In the data rows, zero lies at 4.5, halfway between 4 and 5.
Here is a table of points, one per row:
[5 3 6 3 4 7 4 3 8 3 3 6 5 3 5 4 5 7 5 5 7 6 3 4 5 6 3 6 7 8 5 2 7 5 6 7 5
 5 8 4 5 6 6 8 5 4 6 6 5 5 6 5 8 7 4 6 7 4]
[5 7 0 5 3 6 4 3 7 5 8 6 5 6 7 6 5 7 6 9 7 4 9 8 4 7 4 5 6 8 5 7 7 4 7 6 4
 7 6 5 7 6 5 7 7 4 6 6 5 9 6 5 7 7 4 7 7 5]
[8 4 8 4 7 4 8 8 5 5 4 3 3 7 3 5 7 8 6 5 8 2 7 4 7 9 4 8 2 6 4 8 3 8 8 4 6
 3 3 4 8 3 6 6 5 7 4 5 6 6 6 7 7 5 7 4 4 6]
[3 4 5 7 6 6 4 5 4 0 9 5 7 4 5 6 3 5 3 6 5 6 5 4 7 3 4 5 3 5 8 4 4 6 4 5 5
 3 4 8 5 5 6 4 5 4 4 4 7 5 5 6 5 4 5 6 4 6]
[3 4 7 5 6 4 5 5 4 4 9 5 7 9 4 6 6 4 9 5 4 7 6 4 5 6 7 7 6 5 6 5 5 5 4 5 6
 5 5 6 6 4 6 4 4 4 5 5 5 4 5 5 3 5 7 3 5 6]
[4 7 6 4 1 9 5 9 7 4 8 7 5 6 4 4 8 3 4 5 4 5 5 7 4 7 6 4 7 7 5 7 6 5 8 8 4
 6 7 5 7 6 4 6 6 5 6 7 4 7 6 4 7 6 4 7 6 4]
[4 6 3 7 6 7 4 3 4 5 6 5 8 8 7 3 5 5 4 5 3 5 6 5 7 7 5 5 4 3 2 5 3 6 8 5 8
 5 5 3 4 3 4 8 5 8 8 6 4 4 3 1 5 3 6 9 6 8]
[4 6 9 6 5 9 5 6 6 6 9 6 5 4 7 5 7 7 5 8 6 5 7 5 4 7 6 5 6 3 5 6 8 5 6 6 4
 7 8 4 7 6 4 6 7 5 8 5 5 5 7 4 7 7 4 6 7 4]
[8 4 4 7 3 5 7 4 5 8 5 4 3 4 5 5 3 4 6 4 3 4 4 4 5 4 5 7 5 6 8 5 4 4 4 4 5
 5 5 4 5 4 6 5 4 7 5 4 6 4 4 6 5 4 6 5 4 6]
[6 7 0 6 9 4 4 6 6 4 6 8 4 7 8 5 6 7 6 7 7 5 5 6 4 7 7 5 7 6 5 6 6 5 8 6 4
 6 7 4 7 7 4 6 4 3 7 7 4 6 7 4 7 7 4 8 6 4]
[6 4 6 5 5 9 4 4 7 3 4 6 4 3 3 5 4 7 4 2 7 3 4 5 4 5 7 7 6 5 4 4 6 4 4 3 4
 5 7 5 3 7 5 2 5 5 4 7 4 8 7 4 2 7 5 6 7 4]
[5 3 3 5 4 3 3 5 2 5 4 3 4 4 5 3 5 7 3 4 5 4 4 9 4 5 8 4 5 6 4 5 8 4 4 7 4
 4 7 5 4 4 5 4 7 4 4 6 5 3 7 5 4 7 5 4 6 5]
[4 2 7 5 7 7 8 6 8 4 3 5 5 7 5 8 6 8 3 7 6 4 5 5 1 6 7 4 8 6 4 7 7 3 6 7 6
 9 5 7 8 6 5 8 5 6 6 3 5 6 4 6 7 2 7 7 2 8]
[8 7 8 3 3 5 3 6 5 6 5 9 3 7 9 0 7 6 3 8 6 4 8 5 6 6 3 7 8 2 7 7 3 6 6 3 8
 7 3 8 7 4 7 6 4 5 7 4 7 7 4 7 7 5 6 6 4 7]
[4 7 3 7 6 9 4 4 6 3 6 4 4 9 3 6 4 4 4 7 5 8 7 4 7 4 4 4 6 4 7 7 5 7 5 5 2
 6 4 5 6 4 6 4 4 4 5 4 7 5 4 6 3 4 3 2 4 6]
[7 4 5 6 5 3 9 4 4 7 3 3 7 5 3 5 4 3 6 5 1 5 5 3 5 5 3 4 5 4 7 6 4 3 5 5 4
 5 6 5 5 7 2 5 6 3 5 8 4 4 9 4 4 9 4 4 8 4]
[9 4 4 7 3 5 7 4 5 7 5 5 6 4 5 5 4 4 7 4 4 8 5 5 3 5 5 7 4 4 4 4 4 6 5 4 4
 4 4 6 4 5 6 5 4 5 4 4 7 5 4 7 5 4 5 5 4 5]
[9 3 4 8 3 5 8 4 6 6 4 5 7 5 5 5 4 5 7 5 5 5 3 5 7 4 5 7 6 3 6 5 5 7 5 5 5
 5 5 6 5 4 7 4 6 6 5 5 6 5 4 6 5 4 6 4 4 6]
[7 8 5 9 6 3 2 7 6 7 6 4 8 6 4 6 6 6 5 6 5 8 4 4 6 5 4 4 4 5 6 6 5 5 4 5 5
 4 5 6 5 5 6 2 4 7 4 4 5 4 5 6 3 5 6 5 5 6]
[1 9 4 8 5 4 5 7 4 5 2 5 6 7 4 8 2 4 4 4 5 5 5 5 6 5 4 9 3 4 6 4 5 6 5 5 5
 5 5 5 6 5 5 6 4 6 5 4 6 5 5 7 6 5 6 6 5 4]
[2 7 3 5 8 3 6 7 4 8 8 4 6 5 4 4 5 5 7 5 4 7 4 4 4 5 4 6 7 5 4 7 5 6 4 4 7
 5 5 7 5 4 6 5 5 6 7 4 6 8 5 6 7 5 5 5 5 6]
[5 8 9 6 7 8 6 7 7 5 8 5 5 7 7 5 6 6 5 7 7 6 5 9 5 5 7 5 7 7 5 7 7 5 7 6 5
 7 6 4 6 6 5 7 6 4 4 7 4 7 7 4 7 7 4 8 7 4]
[5 5 8 2 6 4 2 8 5 6 5 4 6 7 5 8 6 5 8 7 4 2 5 5 3 6 4 6 5 4 7 2 5 6 7 5 7
 3 5 7 2 5 6 3 4 6 4 4 6 4 4 6 4 4 5 4 4 5]
[5 5 3 2 5 6 9 7 5 9 6 5 6 5 6 8 5 5 4 4 5 7 3 5 5 5 5 6 3 4 7 4 5 7 4 4 7
 5 4 6 4 4 7 5 4 4 5 5 7 4 5 6 4 5 8 5 5 7]
[4 8 4 7 4 4 4 4 5 3 5 4 7 7 5 8 5 4 3 3 5 5 8 3 6 4 6 3 7 4 2 5 5 7 7 4 7
 5 4 5 3 4 6 6 5 6 6 3 5 3 6 4 7 5 7 5 4 5]
[8 4 4 9 3 7 8 3 4 8 4 5 4 4 5 6 4 5 9 5 5 6 4 5 6 5 5 6 5 6 6 5 5 7 5 6 8
 4 5 8 5 5 5 5 4 5 5 5 7 5 5 7 5 5 7 5 5 7]
[7 3 3 3 8 6 8 7 5 6 3 5 6 7 5 7 8 4 7 4 4 7 7 5 7 3 4 8 4 4 6 3 6 6 2 5 6
 4 5 5 3 5 5 4 5 8 4 5 6 4 5 6 5 5 6 5 4 6]
[2 6 4 2 7 3 8 7 5 7 7 3 4 2 4 5 7 4 9 7 4 7 6 4 8 6 5 7 8 5 7 4 4 6 6 5 5
 7 5 9 6 5 7 5 5 7 5 5 5 5 5 5 5 5 6 5 5 6]
[4 6 5 7 6 5 3 4 3 4 7 3 7 3 7 5 5 4 4 5 5 5 7 4 7 6 4 2 5 4 4 6 4 7 5 6 5
 5 4 1 3 4 5 8 3 7 5 7 2 7 4 4 7 4 8 6 4 8]
[7 4 7 4 6 3 5 8 3 8 3 7 4 7 6 9 8 6 3 2 3 4 7 3 9 5 7 3 3 6 4 8 5 6 8 6 3
 2 7 4 8 8 9 9 9 2 6 5 3 9 2 7 5 5 4 6 6 5]
[9 6 9 2 6 4 2 6 3 5 5 5 6 3 3 7 5 3 6 8 4 8 5 4 6 7 5 8 8 5 7 8 5 7 7 5 5
 8 5 5 6 5 6 6 5 7 9 5 8 7 5 7 6 5 7 7 5 7]
[4 5 3 5 4 2 7 6 7 4 4 6 3 4 6 3 4 5 4 5 6 4 5 6 4 4 8 5 4 5 4 5 8 5 4 8 5
 4 6 4 4 8 5 5 6 5 5 8 6 4 7 5 3 6 5 3 7 5]
[6 6 6 3 4 3 8 4 3 6 5 6 5 4 7 4 3 7 3 5 9 5 5 7 5 5 7 4 5 7 4 5 6 4 5 7 4
 4 7 4 3 8 4 4 6 5 4 6 5 3 6 4 3 6 4 3 6 5]
[6 4 6 3 4 2 5 3 6 9 5 9 5 5 3 4 3 5 6 6 8 4 5 4 5 3 8 3 4 7 4 4 7 5 3 7 4
 5 6 4 4 5 4 4 6 4 4 7 4 5 7 4 7 6 5 8 6 5]
[3 3 7 5 7 4 8 6 8 4 2 7 5 6 7 5 7 6 5 3 6 4 6 8 6 7 6 2 7 7 5 7 6 3 7 5 4
 8 5 6 7 3 5 6 3 6 9 3 9 7 3 8 6 4 7 8 4 7]
[6 6 5 4 7 6 2 8 4 7 7 4 8 4 4 5 4 5 8 6 5 7 6 5 7 6 5 6 7 5 5 7 5 4 6 5 9
 7 5 5 6 5 6 6 5 5 4 4 7 4 4 7 4 5 5 3 5 6]
[5 8 7 6 7 9 5 8 6 5 5 6 5 8 6 4 7 5 5 8 6 5 7 6 4 7 8 4 7 7 5 5 5 4 4 7 4
 7 5 5 6 6 5 7 9 5 8 7 5 6 7 5 7 7 5 6 7 4]
[4 7 4 7 8 4 6 1 4 3 8 5 7 6 5 5 6 4 2 5 4 5 6 5 5 6 5 4 4 5 6 6 5 7 4 4 8
 6 5 6 5 5 7 5 5 8 3 4 6 5 4 8 6 5 6 4 5 3]
[9 5 8 4 5 6 3 4 6 4 5 5 4 5 6 4 3 6 6 2 6 4 4 8 4 3 6 3 3 6 4 3 7 5 3 7 5
 7 6 5 6 8 4 4 6 5 7 5 4 6 7 4 5 6 5 4 6 4]
[1 4 6 3 5 6 3 4 9 4 3 9 4 4 9 5 4 7 5 4 6 5 4 7 5 4 6 5 4 7 5 6 5 5 4 6 5
 3 6 5 4 5 4 4 8 5 3 7 4 3 6 5 4 6 5 2 6 5]
[5 3 5 8 3 4 7 5 4 6 3 4 5 4 4 6 5 3 6 5 7 7 4 4 5 5 4 5 4 5 7 5 4 4 5 3 7
 5 3 5 5 5 4 5 5 5 5 5 4 5 4 3 4 5 3 5 5 2]
[6 9 5 7 6 4 6 5 5 6 6 5 8 3 4 6 7 6 8 4 5 6 3 5 5 3 5 7 4 5 8 4 5 4 4 5 4
 4 4 6 5 4 5 5 5 6 5 4 6 5 4 6 4 4 5 4 4 7]
Along one direction, these points spread out more than along any other. Take the direction at right angles to it along which they spread out most. Then take the direction at right angles to both along which they spread out most. Go by this last direction. How far along it is each point below, from 0 to 99? The average is 50, and the first point in the table lies past the average. One standard deviation of the points above along it is 16.
[3 3 7 5 7 4 8 6 8 4 2 7 5 6 7 5 7 6 5 3 6 4 6 8 6 7 6 2 7 7 5 7 6 3 7 5 4
 8 5 6 7 3 5 6 3 6 9 3 9 7 3 8 6 4 7 8 4 7] -> 75
[5 3 3 5 4 3 3 5 2 5 4 3 4 4 5 3 5 7 3 4 5 4 4 9 4 5 8 4 5 6 4 5 8 4 4 7 4
 4 7 5 4 4 5 4 7 4 4 6 5 3 7 5 4 7 5 4 6 5] -> 47
[8 4 4 7 3 5 7 4 5 8 5 4 3 4 5 5 3 4 6 4 3 4 4 4 5 4 5 7 5 6 8 5 4 4 4 4 5
 5 5 4 5 4 6 5 4 7 5 4 6 4 4 6 5 4 6 5 4 6] -> 62
[6 7 0 6 9 4 4 6 6 4 6 8 4 7 8 5 6 7 6 7 7 5 5 6 4 7 7 5 7 6 5 6 6 5 8 6 4
 6 7 4 7 7 4 6 4 3 7 7 4 6 7 4 7 7 4 8 6 4] -> 39
[6 9 5 7 6 4 6 5 5 6 6 5 8 3 4 6 7 6 8 4 5 6 3 5 5 3 5 7 4 5 8 4 5 4 4 5 4
 4 4 6 5 4 5 5 5 6 5 4 6 5 4 6 4 4 5 4 4 7] -> 49
[1 4 6 3 5 6 3 4 9 4 3 9 4 4 9 5 4 7 5 4 6 5 4 7 5 4 6 5 4 7 5 6 5 5 4 6 5
 3 6 5 4 5 4 4 8 5 3 7 4 3 6 5 4 6 5 2 6 5] -> 49
[2 7 3 5 8 3 6 7 4 8 8 4 6 5 4 4 5 5 7 5 4 7 4 4 4 5 4 6 7 5 4 7 5 6 4 4 7
 5 5 7 5 4 6 5 5 6 7 4 6 8 5 6 7 5 5 5 5 6] -> 43
[5 5 8 2 6 4 2 8 5 6 5 4 6 7 5 8 6 5 8 7 4 2 5 5 3 6 4 6 5 4 7 2 5 6 7 5 7
 3 5 7 2 5 6 3 4 6 4 4 6 4 4 6 4 4 5 4 4 5] -> 61
[9 3 4 8 3 5 8 4 6 6 4 5 7 5 5 5 4 5 7 5 5 5 3 5 7 4 5 7 6 3 6 5 5 7 5 5 5
 5 5 6 5 4 7 4 6 6 5 5 6 5 4 6 5 4 6 4 4 6] -> 62
[7 3 3 3 8 6 8 7 5 6 3 5 6 7 5 7 8 4 7 4 4 7 7 5 7 3 4 8 4 4 6 3 6 6 2 5 6
 4 5 5 3 5 5 4 5 8 4 5 6 4 5 6 5 5 6 5 4 6] -> 63
[7 4 5 6 5 3 9 4 4 7 3 3 7 5 3 5 4 3 6 5 1 5 5 3 5 5 3 4 5 4 7 6 4 3 5 5 4
 5 6 5 5 7 2 5 6 3 5 8 4 4 9 4 4 9 4 4 8 4] -> 52
[3 4 7 5 6 4 5 5 4 4 9 5 7 9 4 6 6 4 9 5 4 7 6 4 5 6 7 7 6 5 6 5 5 5 4 5 6
 5 5 6 6 4 6 4 4 4 5 5 5 4 5 5 3 5 7 3 5 6] -> 43
